In the rows, zero is written as 128.
Turns in one plane each, and the order they were made in; the first pair answered
z_440 (before |-> after):
[141 163  66  92 112 143 124 127 123 109  92] |-> [150 133  99 132 116  75  98 154 126  88  92]
[122 122 135 153 145 111 157 151 153 103 181] |-> [146 127 165 138 172 129 161 149 119 157 161]
[ 71 120 128 115  99 144 153 119 151 155 162] |-> [ 85 100 169 138 119  81 135 136 134 157 144]
[110 150  88 103  86 137 114 127 139 116 110] |-> [134 124 132 122 111  81  90 136 128 128  92]
z_325 (before |-> after):
[140 116 173 128 151  93 108 151 136 116 134] |-> [132 136 161  86 133 156 141 133 143 156 137]
[146  90 122 155 146 137 141 166 132  98 116] |-> [144 112 121 122 133 162 162 166 140 126 114]
[139 148 101 133 140 134 100 111  84 162  95] |-> [152 144 117 143 147 120  94 119  89 143  89]
[121 121 116 133 127  98 132 147 120 149  87] |-> [119 131 100 111 116 128 143 130 126 167 101]
z_17 (before |-> after):
[ 85 102 142 137 116 133  93 101 124 134 134] |-> [111 114 116 143 119 113  85 102 114 120 115]
[124 120 124 159 129  99 104 130 114 104 125] |-> [ 99 106 158 139 113 118 121 117 138 124 144]
[ 83 163  82  74  72 143 124 133 139 125 113] |-> [125 145  77 183 161 133 150 156 122  61 140]
z_512 (before |-> after):
[162 153 119  71 105 113 163 162 147 128 106] |-> [133 157  60 145 137 160 120 111 108  94 119]
[116 149 141 124 170 141 121 125 104 124  86] |-> [115 137 163 127 179 136 116 117 118 128  97]
[147 135 109  96  89  62 103 177 140 111  87] |-> [123 141  69 152 117  87  75 135 111  86  95]
Now pairs of rows:
(2 to 3 turns a pair)
[154 141 176 135 160  33 124 188 102 119  89] |-> [159 186 106 132 192 172 197 160 102 115 125]
z_440 z_17
[128 132  90  99 104 147  99 130 158 122 139] |-> [120 117  94 147 132 140  84 121 144 105 147]
z_512 z_17
[ 60 117 108 104  99 159 116  93 161 124 138] |-> [ 89  85 188 118 120  96  94 117 149 148 124]
z_512 z_440
[105 149 118 107 148 167  95  81 103 164 141] |-> [ 78 120 123 137 137 159 111  83 137 120 182]
z_17 z_440 z_17
[114 107 133 162 109  81  70 133 107 113 129] |-> [ 95 106  91 178 115 141 112 125 126  80 158]
z_440 z_440 z_17
[152 174  76 102  94 109 123 138 129 126 115] |-> [156 172  98 135 149 129 104 109  88 160 112]
z_440 z_512 z_440
[162 186  78 102 103 163 146 122 124  91 125] |-> [120 122 147 144 113 163 160 106 159  86 187]
z_325 z_17
[113 124  89 129  89 122 127 139 149  91 125] |-> [148 128 128 164 141 101  93 121  91 128  97]
z_440 z_512 z_512
[ 96 102 157 137 121 104 109 138 141 134 133] |-> [129 104 167 146 146 111 136 157 128 132 141]
z_325 z_17 z_17
[134 130  88 177 143 153 120 134 119 113 130] |-> [174 131 132 124 134 123 137 177 120 149  99]
z_440 z_512 z_512
[152 166  97  87 130 191 175 119 125 142 127] |-> [149 148 113 104 143 192 179 119 133 139 145]
z_17 z_17
[171 112 194 108 162 147 179 152 142 170 146] |-> [198 133 149 149 198 126 170 173 102 138 119]
z_17 z_17
[185 136 139 158 170  92 128 178  99 116 100] |-> [170 111 194 159 173 108 158 174 130 124 136]
z_17 z_17 z_17
[101 118 130 158 153 200 150  90 140 134 164] |-> [151 128 186 131 178 172 165 127 125 172 145]
z_325 z_440 z_512
[137 117 178 128 147 119 140 143 140 172 143] |-> [137 127 160 104 143 151 149 143 141 173 140]
z_440 z_440 z_440
[ 95 147  98  99  72 141  97 109 129 136 128] |-> [111 154 131  86  97 140  95 107  98 175 110]
z_440 z_440
[ 83 120 131 126 108 131 113 120 174 153 144] |-> [107 117 131 138 132 140 146 141 178 124 155]
z_512 z_17 z_17
[151 121 143 109 103  76  81 134 112 147  95] |-> [137 101 172  97 100  94 105 119 139 161 124]
z_17 z_17
[174 129 198 143 188 109 134 148 109 174 117] |-> [104 129  90 197 150 130 121 120 147  53 166]
z_440 z_325
[161 142 109 156 138  79 103 153  99  98  99] |-> [151 112 152 178 162 103 131 152 118  98 133]
z_17 z_17 z_17
[146 153  98 137 138 107 106 106  88 142  75] |-> [ 95 127 122 134 107 107  72  79 113 137 105]
z_17 z_17 z_325
[110 110 159 148 155 150 121  98 134 149 149] |-> [100 115 131 109  99 130 149 139 177 116 151]
z_512 z_440
[136 153  83 120  99 187 151 149 119 115 138] |-> [146 136  91 173 126 155 145 157 114  78 161]
z_17 z_325
[159 121 114 134 129  63 110 166  83 118  78] |-> [146 129  76 150 160 159 192 155 123  91 147]
z_325 z_17 z_440
[104 136 108 112 128 176 135 103 119 153 129] |-> [141 123 105 162 158 117 116 136  91 104 111]
z_17 z_325
[166 156 111 155 162 205 140 118 108 140 129] |-> [165 181  87 142 142 205 123 115  99 149 103]
z_17 z_17
[ 87 107 140 170 137 150 119 117 147 121 163] |-> [113 127 104 192 151 129 100 122 120  98 136]
z_17 z_17
[134 114 119 157 167 111 142 146 116 101 157] |-> [ 83 106 131 127 117 119 106 121 137 116 164]
z_17 z_325
[ 93 146  94 121 112 133 112 106 130 113 122] |-> [122 139 109 142 154 165 137 105 120 116 136]
z_17 z_440 z_440
[144 161 102 144 176 222 153 106 112 121 159] |-> [151 181  70 124 158 214 139 111 105 114 138]
z_17 z_17
[124 110 160 157 175 137  87  97 102 163 120] |-> [ 95 107  99 158 109 116 103 136 162  75 155]
z_512 z_440 z_325
[ 99 148 139  67  92 145 103  92 121 192 113] |-> [104 108 194 125 147 164 148 108 149 178 173]
z_17 z_17
[144 111 135 211 175  48 133 146 126  45 125] |-> [191 187  70 100 153 131 196 164 111  99  80]
z_512 z_325 z_17
[103 136  61 153 135 162 160 113 163  79 164] |-> [168 140 154  89 173 145 183 144 128 192 123]
z_440 z_325
[104 119 140 105  99 148 149  44 157 171 148] |-> [101 114 123 150  84  73  83  55 146 138 125]
z_325 z_17
[141 113 146 145 155 122 142 133 120 118 135] |-> [145 130 148  96 121 124 148 143 124 140 115]
z_512 z_17
[105 117  71 160 111 115 101  95 131 105  85] |-> [120  83 160 118 111 117 176 142 189 130 127]
z_17 z_512
[146 125 111 117 105  78 145 179 156  81 127] |-> [112 138  73 105  69 106 121 144 152  84 119]
z_512 z_17 z_17
